Each row is where one point has got to under a steady rotation. How many steps took it there?
The counts run from 0 to 396.
[-25 -40   5 -24 -42 -21 -14 -23 -45 -19 -53  12 -49  24  -5 -14  10  29
  -9 -36  71   5  65  13 -48  11  -4 -32 -53 -37  -6  -2]
153
[-45 -28   0  -3 -53 -20  -5 -72  -1   3 -33 -10 -24  -7   3  10  21  -4
 -15 -45  37  23  68 -24  -8  29  -1 -52 -58 -41 -33  -3]
129
[-29 -53  13  23 -47 -20  -9 -37  13  18 -60  11  -4  13   9  -5   9   1
 -45 -20  65  33  50  23  -8  24  -4 -30 -67 -48   6  18]
123
[-53 -29 -17 -20 -50 -13   7 -85 -14  -7  -9 -20 -26   6  -5   2   1  10
  -1 -34  30   7  41  -3   3  32  -5 -67 -54 -31 -37  38]
320
[-33 -60   2  10 -45 -16  -5 -41 -11   5 -45   2 -11  27   1 -16 -10  24
 -32 -10  71   9  28  51 -11  25  -9 -43 -56 -41   9  57]
91
[-15 -54  26  19 -28 -22 -15 -27   4   9 -73  20 -19  10   8  -6  18   5
 -45 -19  70  34  65  14 -13  16   7 -24 -58 -53   9  -4]
383
[-47 -38 -18 -21 -54 -13   6 -63 -35  -9 -14 -11 -33  18  -4  -8  -4  28
   2 -31  50  -7  39  17 -22  27 -10 -57 -52 -31 -26  47]
92
[-30 -60   7  19 -45 -18  -2 -42   2  11 -56   7  -5  21   6 -11  -9  19
 -38 -12  68  20  32  47  -5  23  -4 -39 -58 -41   9  45]
98
[-35 -35   0 -43   7  -7 -13 -46 -52 -44 -20  -4 -70  20  -5 -23  16  22
  -8  -5  36   9  62 -14   0  22  36 -53 -21 -37 -40 -13]
215
[-22 -45  11 -29  -4 -16 -24 -14 -53 -36 -51  17 -63  28  -8 -28  11  33
 -15  -7  71   5  66  12 -30  10  19 -31 -37 -42  -4 -10]
189
[-30 -36   1 -35 -23 -14 -17 -27 -55 -35 -39   7 -64  19  -7 -17  21  26
  -1 -30  53   5  74  -7 -35  13  12 -38 -44 -38 -22 -17]
175
[-20 -47  23  17 -19 -20 -16 -39   5   3 -64  16 -24   5   9  -6  24  -6
 -48 -16  56  47  70  -7   2  20  18 -28 -52 -56  -3 -27]
166
[-46 -57 -10 -27 -16 -11  -3 -51 -43 -29 -13  -8 -49  33  -9 -25 -15  43
  -9   6  54  -3  22  41   2  26  14 -58 -32 -33 -14  60]
283
[-19 -54  20  12 -37 -22 -15 -20 -11   3 -71  20 -22  19   3 -13  13  12
 -37 -21  77  21  58  26 -31  12   1 -22 -59 -51  11   4]
145
[-32 -49  10  27 -46 -21  -6 -56  20  22 -51   1  -3   4   8   3  13  -5
 -46 -27  56  35  54   9   4  29   0 -39 -63 -48  -3  10]
119
[-35 -64  11  14   8  -8  -3 -53   7  -3 -37   3 -30  24   5 -25  -4  11
 -55  31  47  39  26  33  44  33  42 -54 -29 -52  -5  28]
29
[-45 -36   1 -25  14  -6  -7 -70 -25 -30 -11  -7 -62   8  -2 -17  15   7
 -25   4  19  26  60 -22  34  29  43 -61 -20 -44 -44 -13]
230
[-42 -44  -9 -45   7  -5 -12 -50 -58 -44 -12  -5 -70  28 -11 -29   1  37
  -8   9  40   2  42  14   3  24  33 -59 -18 -35 -29  18]
240
[-45 -53   1  21 -25 -12   3 -81  22  14 -24 -10  -7   5  10  -3  -5  -2
 -44  -1  35  36  34  17  37  35  14 -63 -50 -47 -14  38]
303
[-30 -60   9  14 -47 -18  -6 -37   0  10 -53   5  -7  23   2 -11  -4  19
 -36 -17  70  15  34  48 -16  23  -8 -35 -61 -46  12  40]
340
[-40 -64   7  16   0  -9  -3 -66  14   5 -31  -3 -19  17   4 -18  -6  10
 -52  26  40  37  29  29  44  33  32 -55 -38 -50  -8  38]
278
[-59 -42  -8  -2 -17 -10   5 -94   5  -4  -2 -21 -27   5   5  -7   2   1
 -27   0  19  26  33  -3  41  39  20 -74 -38 -37 -39  34]
288
[-49 -36   5   7 -50 -21   2 -82  15  14 -27 -12  -7  -4   9  10  11  -5
 -26 -32  35  29  49  -9  11  33   1 -56 -60 -42 -31  21]
104
[-20 -49  26  19 -25 -23 -18 -31   8   7 -69  19 -21   7   8  -7  22  -7
 -48 -15  62  39  72   1  -4  19  14 -27 -57 -55   4 -17]
390
[-56 -38 -17 -27 -10  -4   4 -88 -26 -22   9 -16 -46  14  -7 -12   1  16
 -10   0  22   6  35  -1  30  35  23 -76 -31 -37 -46  36]
42
[-29 -58  15   7  27  -6 -14 -47   0  -9 -38  10 -37  16   5 -23  10   0
 -59  29  41  45  48   4  42  23  50 -42 -27 -56  -9  -4]
231
[-50 -28  -4  -2 -58 -18  -1 -81   7  10 -23 -13 -16  -2   2  11  13  -6
 -18 -39  33  23  55 -18   3  30  -8 -57 -59 -41 -34  18]
111
[-58 -38 -22 -21 -42 -10   9 -81 -22 -13  -3 -21 -34  13  -6  -3  -5  19
  -1 -25  29   4  35   6   4  32  -2 -69 -45 -29 -34  45]
309
[-52 -34 -10  -3 -48 -18   6 -89   5   8 -11 -21 -18  -3   5   9   8   0
 -15 -31  25  19  42  -8  16  36  -1 -66 -56 -39 -36  28]
324
[-37 -41  -3 -15 -57 -20  -5 -39 -38  -8 -40  -1 -29  21  -5  -9   0  32
  -3 -35  64  -3  45  29 -41  20 -15 -44 -62 -34  -7  39]
348
[-33 -62   6  22 -44 -16  -1 -47   5  11 -49   8  -4  18   5 -10  -6  15
 -43 -10  64  23  30  42  -2  25  -2 -38 -59 -48  13  43]
329
[-30 -48  -1  -9 -55 -19 -10 -30 -32  -6 -49   4 -27  23   0 -11  -2  30
 -16 -35  74   2  47  31 -43  19 -15 -34 -60 -39   6  33]
355
[-35 -56  11   4  20  -6  -7 -55   3  -9 -31   0 -39  16   8 -23   7   0
 -51  28  36  42  45   4  48  30  50 -48 -26 -50 -16   0]
7
[-34 -25   4 -26 -11 -12 -19 -56 -26 -24 -29   2 -57  -1   0  -5  31  -1
 -16 -26  31  26  82 -40  -1  19  25 -46 -39 -43 -41 -35]
183
[-12 -56  27  10 -12 -18 -23 -24  -6  -2 -71  21 -30  14   7 -16  20   6
 -51  -8  66  36  70  10 -11  11  20 -19 -48 -54   8 -18]
170
[-27 -57  12  25 -48 -21  -7 -42   5  16 -60   8  -7  14   5  -9   0   8
 -44 -19  66  25  42  35 -10  20  -5 -33 -68 -48  12  32]
347
[-49 -37  -6 -23  11  -4  -4 -80 -24 -27  -1 -15 -57   8  -3 -19   7  10
 -19   9  20  22  47 -15  37  34  40 -67 -20 -41 -46   6]
248
[-44 -38   2  12 -54 -20   1 -77  20  15 -35  -8 -10  -6   7  10  18 -11
 -30 -33  38  30  53 -11  13  31  -3 -51 -65 -44 -25  13]
346
[-16 -46  13  -6 -38 -23 -18 -15 -31  -9 -63  15 -35  18   0 -17   8  26
 -25 -23  78  11  60  24 -41  12  -3 -27 -56 -43  10   4]
149
[-37 -65   5  15 -34 -17   2 -46  -1  12 -42   3 -11  26   4 -15 -15  22
 -40   0  62  17  22  54   4  28   1 -44 -51 -43  14  55]
80
[-37 -25   8  -7 -34 -19 -16 -58  -7  -5 -40  -3 -36  -4   3   5  30  -9
 -16 -40  38  26  79 -33  -7  22  13 -47 -51 -42 -34 -28]
389
[-51 -47  -2   5  -9  -8   2 -87  14   4 -13 -16 -22  12   3  -7   0   0
 -40  10  23  32  31   3  52  38  26 -67 -40 -47 -31  34]
50
[-41 -61   5  15   8  -8  -3 -66  10  -5 -28  -3 -23  18   6 -20  -4   4
 -54  24  37  38  29  20  51  35  33 -55 -32 -50 -15  32]
36
[-37 -53   9  24 -40 -19   0 -62  24  21 -42   0  -1  12   4  -5   2   3
 -49  -8  53  32  35  30  17  30   1 -45 -63 -48  -2  39]
325
[-53 -39 -15 -32  -4  -6   0 -75 -34 -31   5 -14 -57  20  -6 -18  -5  25
  -8   2  27   6  36  -1  21  29  28 -70 -26 -37 -42  32]
31
[-17 -52  11  -2 -38 -22 -16 -17 -25  -9 -64  15 -30  21   1 -18   9  22
 -28 -23  79   9  60  28 -36  11   0 -24 -58 -41   9   8]
380
[-42 -54  -7 -31  -4  -4  -6 -46 -48 -38 -11  -7 -58  33 -13 -31 -16  39
 -11  14  51  -2  25  34   3  23  23 -57 -21 -33 -18  44]
265
[-58 -32 -14 -13 -52 -16   6 -86 -11   0  -5 -23 -24   5  -2   2   4   9
  -6 -32  32   8  43  -5   3  37  -2 -69 -54 -33 -40  38]
89
[-46 -29 -14 -21 -61 -21   2 -64 -31 -10 -21 -13 -34   7  -1   3   3  19
   2 -43  48   1  52  -2 -24  23 -16 -55 -58 -31 -33  24]
345
[-54 -42 -20 -27 -42 -13   6 -70 -35 -19  -5 -18 -35  20  -9 -10 -10  32
   0 -22  41  -4  32  22  -9  31  -1 -69 -44 -27 -28  55]
74
[-40 -58  -7  -5 -31 -12   2 -47 -26 -12 -29   1 -33  32  -8 -24 -23  38
 -25   2  64   3  18  58  -2  26   3 -50 -41 -37  -1  66]
66
[-46 -37  -3 -30  10  -3  -6 -72 -29 -34  -6 -13 -64  14  -8 -19  12  11
 -16   5  23  19  52 -18  30  30  40 -64 -21 -42 -43  -1]
6
[-51 -31 -12 -10 -55 -20   7 -82 -10   3 -15 -22 -24   3   0   4   5   4
  -7 -39  30  15  48  -7   0  34  -8 -65 -57 -36 -36  30]
331
[-48 -39  -1  14 -45 -17   4 -86  21  18 -26 -13  -7   1   6   9   8 -10
 -33 -22  31  32  44   1  21  36   1 -58 -60 -44 -24  25]
328
[-34 -54   2   0 -52 -23  -3 -32 -22   0 -49   7 -22  24  -3 -13  -5  30
 -20 -23  76   5  39  43 -33  18 -15 -39 -62 -39  11  44]
344
[-48 -51   1  18 -34 -12   6 -81  25  18 -23 -11  -7   3  10   2   2   0
 -43  -8  37  36  33  10  33  34   6 -59 -53 -46 -21  35]
79
[-50 -47 -16 -31 -15  -6   1 -62 -45 -29  -3 -11 -50  25  -8 -22 -15  36
  -6   1  44  -3  27  23   5  33  16 -68 -31 -29 -27  51]
45
[-52 -28  -9 -24 -62 -21  -1 -68 -29  -9 -19 -14 -33   5  -7   5  11  15
   5 -49  41   4  54  -8 -23  28 -15 -57 -58 -30 -31  21]
114
[-40 -66  -7 -19   0  -7  -5 -40 -41 -32 -23   2 -52  36  -7 -34 -17  40
 -25  20  56   2  27  49   8  24  24 -53 -27 -42  -4  47]
30
[-56 -44 -12 -22  -5  -9   0 -85 -11 -18   3 -22 -46  13  -3 -13   2   9
 -20   2  20  20  37  -6  40  34  32 -71 -28 -40 -43  25]
35
[-37 -73   9   4   2  -6  -5 -42 -12  -9 -33   5 -30  32  -1 -28 -16  27
 -45  25  59  19  19  54  21  26  26 -44 -34 -45   8  55]
275
[-15 -57  23   4  -2 -16 -23 -14 -16 -10 -69  22 -38  23   5 -23  18  13
 -48   1  68  29  66  15  -6  10  26 -22 -44 -53  10 -14]
181
[-48 -37  -2   6 -54 -21   3 -86   9  14 -26 -12 -14  -2   4   8   9  -8
 -23 -31  31  27  49 -15  13  32   0 -61 -58 -39 -33  19]
335
[-36 -41   5 -16  12  -6 -11 -65 -15 -24 -20  -4 -58   8   2 -13  20  -2
 -31   5  24  34  63 -29  36  28  42 -57 -27 -50 -40 -20]
223
[-35 -46  11  25 -43 -24  -4 -58  22  23 -47   2  -2   3   7   5  14  -8
 -43 -25  47  36  52   5   5  29   1 -43 -64 -49  -8  10]
350
[-31 -31  15  -7  -3 -15 -16 -56 -10 -17 -41   4 -45   0  11  -6  36 -10
 -33 -14  31  41  75 -36  15  21  32 -44 -39 -51 -33 -37]
187
[-27 -51  15  23 -44 -19  -8 -51  18  17 -62  13  -5   5  12   1  13  -2
 -43 -22  62  36  59   9  -3  20  -2 -33 -67 -53   3   4]
130
[-40 -49   8  -1  20  -8 -11 -72   2 -10 -19  -6 -40  10   6 -15  11  -1
 -44  21  26  41  47  -6  52  32  48 -57 -24 -51 -31   1]
245
[-43 -30   2   6 -48 -20  -4 -73  11  10 -34  -9 -14  -4   9  11  24  -7
 -22 -41  38  32  63 -18   0  30  -4 -51 -64 -43 -29  -1]
122
[-28 -38  19  12 -30 -24 -12 -51  11   9 -55   5 -19  -4  12   2  32 -12
 -44 -28  47  41  75 -18   2  24  11 -34 -60 -51 -15 -23]
386
[-17 -49  13 -13 -32 -18 -17 -13 -39 -18 -61  19 -41  22  -1 -19  10  26
 -21 -23  75   7  63  20 -45   7   1 -23 -55 -45   5  -1]
391
[-46 -47 -10 -38   3  -5  -6 -54 -53 -40  -5  -7 -59  29 -11 -30 -11  36
  -6  14  40   3  32  20   8  27  26 -61 -22 -31 -25  37]
258
[-30 -57   9  17 -47 -19  -7 -35   3  16 -61   7  -8  18   5  -7  -1  16
 -40 -21  71  24  41  33 -18  21  -6 -30 -64 -50  13  31]
116
[-27 -42  14   2  19  -8 -17 -52  -1 -11 -40   6 -48   5   7 -12  25  -8
 -47  11  33  41  68 -20  36  25  46 -42 -33 -53 -20 -28]
209
[-38 -37  -4 -41  10  -9 -16 -41 -60 -51 -19  -1 -75  26 -10 -27   7  31
  -8  -1  43   6  55  -2  -2  22  33 -50 -24 -33 -29  -1]
222
[-19 -58  16 -19  19  -9 -20 -15 -46 -34 -48  20 -64  34  -3 -35   2  33
 -32  17  67  15  51  27  -9  13  38 -30 -26 -46   3   3]
214
[-41 -53  -9 -36   8  -4 -12 -41 -54 -44 -14  -1 -69  37 -10 -34  -5  38
 -10  15  46   3  36  25   4  21  32 -58 -17 -37 -17  29]
247
[-49 -49  -2  13 -35 -14   8 -87  19  15 -20 -14  -6   4   8   0   1  -7
 -38  -6  31  33  33   3  35  38  11 -62 -51 -45 -26  35]
310
[-19 -65  13 -10  17 -11 -19 -19 -37 -25 -50  19 -58  32  -2 -40   4  26
 -39  24  64  19  45  33   3  14  40 -32 -25 -52   6   7]
221
[-15 -62  17 -13  10 -13 -26 -10 -36 -30 -55  20 -54  29  -2 -35  11  28
 -37   9  68  23  59  24 -10  14  34 -28 -25 -48  10  -4]
203
[-18 -52  18   0 -29 -18 -18 -12 -23 -10 -71  22 -33  20   1 -16  11  22
 -35 -19  79  19  64  25 -34  10   5 -18 -53 -48  10  -2]
156
[-16 -59  23   8  18 -11 -21 -26  -6 -14 -60  19 -43  20   8 -26  12   7
 -54  17  56  43  60  11  19  17  42 -29 -33 -54   1 -17]
206
[-34 -57  14  20 -43 -20  -5 -48  12  17 -55   4  -3  17   4  -2   1   7
 -45 -14  66  27  39  36  -1  23  -2 -35 -64 -48   7  39]
105
[-35 -29  -3 -29 -52 -19 -12 -46 -43 -20 -35  -3 -40  11  -6  -7  16  22
  -1 -45  58   1  67  -7 -44  18  -8 -46 -58 -34 -26   4]
139
[-35 -38  14 -13  11  -9 -15 -60 -15 -23 -31  -1 -54   4   4 -11  28  -6
 -32  -7  28  37  71 -33  25  24  40 -51 -29 -49 -39 -31]
205
[-36 -34  -6 -23 -56 -21  -4 -40 -37 -15 -33  -1 -38  14  -4  -7   6  26
   2 -49  58  -3  57   9 -43  19 -15 -42 -55 -33 -16  18]
128
[-27 -68  15   4  18  -7 -11 -37 -16 -18 -42   9 -40  33   1 -36  -3  25
 -46  36  53  26  31  39  27  24  41 -43 -25 -49   3  23]
246
